128 stands for zero in the data rows.
Some points, one per row:
[127 158 186 125 190 158 228 222  78 108 130 149 110 183 164  96  87 136 117 152 116 164 101 159 125  84 119]
[168  71 126 156  53 121 145  31 144 123  78 210 198 102 151  98  88 152 135  82 163 129   0 151 124 109 178]
[182 194 131  72  76 171 133 154 147 103 135  67 107 159  74 152 154 156 124 113 138  80 162 151 135 159  71]
[168 100 189 146 158  90 134 139 135  78 104 173 153 226 149  97  86 138 116 162 122 133 101 101 109  87 147]
[167 120 200 131 168 108  82 115  67 114 157 142 129  95 149  64  75 191  79 129 116 152  95 150 140  84 143]
[127  37 131 161 165  79 126  60 129 149  81 199 203 113 148 141 119 140 101 125 113 167  67 165 135  78 187]
[103 156 192 127 217  92 151 149  68 114  95 188 110 108  98  95  29 183  94 155 140 126 103 153 121  82 116]
[104 111 143 194 182 114 108 128 119 154 122 170 142 144 191  71 101 109  89 122 131 174  60 111 132  75 170]
[ 60  83 124 161 147 113 129  91 143 130 121 156 144 125 145 117 142 130 120 147 107 104 107 163 130 131 155]
[176 134 233 114 179 126 140 104 111 100  98 186 118  95 122 175  53 135 161 125  64 143 127 213 132 127  89]
[ 95  13 166 171 144  84  94 131  97 113 175 169 185 110 187  85 137 131  60 127 118 162  43  59  36  83 255]
[129 143   9  89  43 167 142  59 164 154 129  78 130 162 146 223 249 103 160 103 155 117 189 139 146 160 128]
[121 236 109  84 138 177 135 186 103 126 183  63  62 130  63 178 119 109 153 126 168 114 196 178 159 162 115]
[120  83 180 159 159  80 150  79 126 134  88 128 161 105 135  85 101 154  99  83 120 159  79  92 103 151 203]
[ 90  98 171 136 146  90 111 113 155 132 152 140 142 116 196  81 102  84  83 114 114 154  69  80  74  76 216]
[145 225  11  73  68 163 131 181 165 128 129  46  86 152  66 205 149 121 149  77 161  73 220 143 159 229  44]
[137 169  72  76 123 167  91 143  88 128 176  48  82 141  54 155 182 134 155 150 141  49 191 162 163 164  24]
[127 229  73  49  95 157  87 196 135 129 193  40  72 169  63 205 149 141 149 150 145  88 224 124 121 139   9]
[152 112 190 193 154  80 100 130 110 139 111 180 153 145 183  52 110 139  39 138 126 173  61  61  97  71 195]
[116  82 135 189 182  68  94 113 147  92 138 178 193 114 204  83 101 117  82  90 130 214  62  77  98  95 199]
[165  89 209 157 187  83 230 100 102 113 128 116 153  72 127  92  23 182 134 161 128 149 126 125 117  78 101]
[135  61 134 153 147  89 121  65 149 155  91 137 194  98 114 114 131 124 135 130  88 157 120 175 112 137 195]
[137 132 177 165 167 133 114  78  90 106 124 132 145 140 141 113  91 137 115  60 131 171  96 150 131  98 154]
[ 78  50 189 183 162  87  86  93 151 128 111 195 159  33 190  63  77 131  80 121  86 217  83 119  92  79 247]
[ 99 145 172 213 255 106  85 123  79 120 139 176 127 122 177  69 144 151 109 108 103 159  51  97 114  82 202]
[168 120 167 153 171 111 131  93 148 146 123 173 159 139 163 132  72 148 145 155 142 142 100 134 151 104  62]
[112  51 147 155 144 100 115  66 145 177  89 165 191 134 195 130 133  97  84 120 159 177  82 116  97 133 220]
[157 127 180 206 161  81 115 103 101 126 138 189 134 108 196 125  19 141 118 149 124 180  73 137 104   0 182]
[133 215  23  92 122 144 217 150 126 119 132  55 122 135  77 202 181  77 103 137  69  86 180 142 114 175  99]
[ 96  40 138 140 148 105 162  59 152 166  56 191 197  97 177  68 130 111 129 118  96 153  91  94 111 101 227]
[150 143 191 100 166  96 152 157  93 102 114 133 127 125 118  57  79 144  96 149 136 159  49 181 128 119 103]
[118 122 158 180 138  83  82 138 119 111 154 155 138 145 199  64 136  84  93 138 110 193  93  84  78 116 190]
[103 152  30  80  50 172 124 120 163 157 166  60 161 170 130 169 199 157 145 114 118 100 180 141 114 147 168]
[192 200 130  85  56 183 167 179 118 125 160  86 122 142  97 172 132 103 223 144 132  76 220 160 125 143  10]
[ 84 170  73 124  63 166 159 170 186 128 118  77 100 148  83 157 140  98 134 113 140  81 171 154 140 168  85]
[137 203  95  79  95 173 120 151 107 145 188  75  72 175  48 165 186 138 207 110 128 110 186 117 134 128  86]
[ 83  36 185 179 184  76 109 145 104 113 138 189 182  67 220  94  98 128  93 118 126 183  44 114 111  67 228]
[129  43 161 174 145  79  99  97  91 188 104 190 154 101 206  68 102 120 101 122 104 160  43 109 105 101 176]
[102 101 255 206 206  54 111  84 122 109 155 219 175 140 202  58  97 122  88 103 134 189  68  78 143  65 200]
[148 111 244 123 183 116 136 163 108  84 126 218 133 132 117  87  22 163 112 165 128 157  86 146 157 103 117]
[ 87 177  92  96 126 152  92 174 137 144 155  95  88 246 114 147 166 127 101 122 152 174 151  81 119 113  64]
[ 98 110 207 181 159 114 118 103 101 121 147 160 156 115 186 115  82  97  89 112 132 160  47 111 229  79 222]
[125 229  80  81 102 175 104 248 188 203 208  45  39 160  59 165 156 129 148 120 177  79 204 139 151 127   3]
[135 109   0  78   0 183 148 110 196 172 149  80 164  88 123 183 252 107 132  90 121 106 222 118 122 194 142]
[127 153  68  89  79 174 117 129 170 119 202 101 117 145  91 185 160 124 141 131 116  88 159 109 149 178 120]
[174 155  65 101 107 195 182 152 111 151 117  80 136 107  48 121 163 132 156 129 136  98 184 140 121 135  72]
[ 96 163  87 113  94 163  94 177 109  93 173  57  84 174   0 123 221 114 137 108 156  99 183 114 148 133  54]
[ 40  81  61 137  73 151 142  48 251 170 116 107 219  93 144 143 215  61 136  63  93 127 156 133 137 167 177]
[110  48 174 135 150 110 155  70 105 126  82 168 219 116 163 111  97 147 133 167 129 142 124  95 121 121 155]
[161 124 100 121 110 151 126 147 135 129 103  91 166 156  75 168 156  94 115 103 151 100 163 121 132 157  97]
[170  94 174 161 204  90 113  65 122  91  87 219 132 121 154  81  61 175  99 166 109 147  69 178 130 111 166]
[ 88 231  69  67  77 179 117 210 126 141 169  33  74 179  52 180 151 117 174 105 180  99 214 156 168 156  30]
[149  82 130 192 158  90 135  59 166  56  64 187 150  93 145  86 129 105 137 124  79 144  86 138 143 100 181]
[170 162 190 120 127 129 147 115 103 105 114 174 121 148 103 106  85 152 158 156 120 121 136 185 121 119  95]
[133 141 100 179  97 145 130 178 101  69 169  79 108 179 108 147 186 148 132 127 150  93 175 158 125 149  88]
[139 183  93 115 136 147 146 130 119 113 137  93  94 115  72  97 154 123 190 143 123  80 141 161 163 215  50]
[124 186  64 109 135 165 169 196  87 130 152  69 118 161  67 181 165 108 129 101 112  97 168 133 130 138  37]
[112 141  21  99   5 144 193 118 147 144 149  93 139 124 102 195 200  73 128 116 123 138 175 140 137 187 154]
Here are 12 more points, each followed by its number:
[111  85 192 186 134 111 146 109 114 125 156 181  77 142 186 148 186 142 105  83 121 129  47  88 137  90 163] 0
[151  89 158 136 191  99 140 119  88 119 105 157 179 110 188  99 120 133 156 159 168 108  66 135 131 122 165] 1
[124 144 163 127 174 103 113 143 142 103 125 116 120 124 138 128  94 158 126 143 158 157 124  99 173 135 136] 2
[123 112 168 141 133  93 119 125 135 102 107 120 143 128 164 108 102 136 122 196 113 153 104 122 125 115 198] 3
[139 136 159 110 164 105 127 147  95 107  96 164 131 109 137 119  97 145 147 125 108 132 165 140 106 114 136] 4
[110 137  10 116  46 149 133 114 168 187 131  89 166 112 120 175 227  98 129  80 136  97 182 128 131 175 169] 5
[139 154 224 152 196  77 114 117 112  90 152 192 124 150 158  32  33 130  72 234  92 178  50 117 104  62 169] 6
[107 146   0  99  63 182 147  89 158 149 136  85  94 144  13 188 205 146 146  84 175  76 231 147 124 160  53] 7
[127 106 183 133  60 136 133  84 138 118 114 220 123 130  81 125  69  97 108 122 160 154  87 151 102 104 156] 8
[132 144 156 116  50 137 161 104 157 129 124 113  94 122  60 188 192 134 169 140 155  77 175 169 152 163  70] 9
[146 143 199 146 195  73 110 109  86 122 137 183 146 108 154  93  75 157  95 130 142 162 111 101  70 175 155] 10
[154 115 145 133 179 101 102 128 102  99 116 159 127  84 146  95  76 164 165 157 100 149  97 154 128 108 151] 11
Which of these numbered points is nearest to each point below, looking only along the 3 directions in which the first points spread most? Its number follows each.
[195 148 160  89 135 125 143 145 129 120 110 115 116 145  97 104  98 162 112 167  71 132  96 157 188 116  60] > 4
[116  88 167 165 200 113 255 131  77 121 151 165 129 149 191 113 109 126 118 140 143 154  54  92 121  81 176] > 10
[112 168  18  99  46 239 107 168 157 167 160  38 109 128  78 183 153  89 167 107 107 127 209 144 108 186  67] > 7
[139 106 159 154 121  79  93  80 109 140 104 179 150 136 163  77 131 126 100 124 155 196 138 130 157  90 158] > 3
[137  66 137 145 109  54 120  95 130 121 109 168 173 141 188 119 126 122 134 118 117 145 100 116 142 103 200] > 3
[112  45   0 118  42 162 106 101 195 170 134  81  96 123 150 173 255  63 148  95 104 112 186 106 119 179 207] > 5
[136 122 200 124 173   0 136 118  55 104 103 157 100  62 146  92  89  98 121 124 122 113 119 152 124 112 105] > 11
[182 148  95 112 130 144 129 109 145 137 126 114  83 143  91 174 131 150 179 178 144  80 192 139 144 152  66] > 9
[140  67 103 118  94 106 143  42 118 159  33 197 169  82 134 115  88 125 138 165 128 122 146 171 177 123 157] > 8
[ 70  95 143 197 159  98  85 131  78 168 140 169 126 139 223  84 109  74  82 125  99 168  45  30 129  71 255] > 0
[103 127   8 126  43 165 150  56 170 170 206  93 133 122 130 161 219  86 114 155 117  91 196 116 123 172 152] > 5
[128  52 174 161 171  87 109  77 146 144  65 204 154  93 168  96  61 154 116 181  37 167  88  77 106 101 226] > 1
[140  95 176 121 144 122 174  16 147 141  99 161 176 100  77 112 126 161 105 167 146 152  33 135 119 145 166] > 8
[111 120 174 175 145 104 104 148 124 133 123 148 144 115 188  83 102 125  63 141 119 145  77 105 105  83 171] > 0
[118 112 147 131 169 122 144  95 125 104 116 152 108 122 111 105 126 123 123 145 159 124 142 138 144 115 121] > 4
[159  67 139  96 155 128 124  73 137 170  94 210 173  98 121 107 119 137 122 135 101 142  96  85 126 125 210] > 8
[ 93 117 119 149 145 103 126 127 130 126  95 173 124 100 191 104 116 104 109 108 107 159  39 217 121  94 181] > 3
[122 122 207  81 183  63 112 125 101 149 101 161 113 102 172  92  59 145  89 134 119 197  92 120 195  95 113] > 10
Here are 12 other points, each followed by its number:
[136 106 223 144 208  81 117 141 116 126 116 162 126 143 176 112 101 144 118 135 110 151  37 120 115  45 138] 0
[116  63 110 161 128  73 165  60 141 137 116 208 176  98 182  84 113 115 105 115 128 230  56 114 120 114 241] 1
[102 116  35  92  28 183 148 128 182 181 153 131 131 108  82 158 242  89 151 106 167 104 225  96 110 185 149] 2
[ 99  90 138 171 177  88  93 124 173 160 111 148 117 135 195  98 152 142 125 130  74 155  62 101 105  94 174] 3
[ 94  55 132 191 155  92  85 107 141 123 117 201 166 126 207 125 130  97  80 122 129 172  56 100  90  68 253] 4
[121 106 176 156 147 121 127 138 106 105  75 154 147 130 148 134 111 121 102 158  99 147 138 158 146 114 155] 5
[ 99   0 162 179 156 127  93  81 156 159 156 181 182  99 227  90 149 133  64  98 113 172  57 126 119  89 149] 6
[104 172  43  97  46 176 142 137  92 156 134  69 109 149  89 146 161 142 131 133 147 167 147 137 125 156 104] 7
[171 135 162 111 146 115 103  96  73 113  92 227 121 111 139 116  89 157 163 125  33 133  91 150 133 129 175] 8
[113 175 116 121 122 189 140 186 153 108  51  18 107 136  97 112 135 127 130 177 105   0 162 132 142 174  22] 9
[129 137 115 171 159  94  88 135 104 129 111 144 130 169 140 106 131 117 117 136 129 126  35 104 140 130 194] 10
[ 63 164 152 196 181  92  94 127 108 123 152 165 142 121 191  52  88 120 103 139 128 164  30 111 102  65 199] 11
The same question for these:
[170  52 153 166 160 115 122  30 131 193  55 213 212  98 191 137  72  94 101 154  95 142  99 159 108  85 217] > 1
[134 128 214 147 201  42 142 131  97  92 124 173 143 129 143  84  56 160 109  69 144 105  78 163 126  48 111] > 0
[146 107 196 152 208 101 122  87 103  94 116 212 143  54 143 105  57 168 151 176 121 152 101 123 136 120 120] > 8
[103 110 180 159 139 108 135 101 140 147 111 161 175 124 153 122  92 135  92 179  95 139  76 111 135  85 232] > 3
[100 104 123 141  96 112 149 126 147 161 153  24 100 106 151 137 165 114 107  78 110 159 109 112 109 147 186] > 10
[154 168 128  67 136 162 152 145 135 114 105  97  69 139  53 160 119 179 130 159 177  86 174 172 170 154  44] > 9
[ 70  82  87 120 122 109 127  83 148 177  87 145 183  82 163 115 149 162  97  33 137 150  93 102  91 125 188] > 3
[172 122 191 136 155  84 143  92 118 114  62 203 165 128 149 132 121 183 114 172 116 119  94 137 138 140 121] > 8
[144 167 188 157 139 125 142 157 132 122 122 127 119 120 155 121  67 135 145 146 117 122  93 142 109 104 149] > 5
[ 85 115 129 104 127 102  86 114 130 144 106 144 160 149 136  96 140 129  79 127 111 157  91 100  87 108 180] > 10
[212 199 152 109 150 154 155 169  91 109 159 115  28 118  73 119  85 148 153 113 154 121 164 189 133 152  44] > 9
[102 116  70 122 124 152 131 144 128 124 165  87 109 152 139 138 166  75 148  95 142 136 139 133 158 145  95] > 7
[126 110 182 142 201  97 125 117  99 118  83 192 139  94 149  50  61 141 120 160 145 166  66 156 135  87 182] > 0
[113  54 140 141 135 112 118  68 127 148  94 159 187 142 184  72 199 136 141 120  81 156  62 113 111 103 200] > 1
[ 95  85 212 158 174  13 125 150 112 115 120 170 129  92 187  60  72 163 110  98 109 147  76 123  35  81 138] > 0
[125  71 158 162 157  70  94 106 113 149  94 165 154  98 160  93  85 121 121 136 118 145  71 106 130  89 177] > 3
[139 120 141 182 159 137 128 111 105 114 114 148 135  92 140  70  95 181 119 101 106 144 101 124 108 109 123] > 5
[100 109   8  90  37 146 135  99 198 196 109  63 188 158 108 195 215  65 141 111 159  82 198 105 113 200 148] > 2
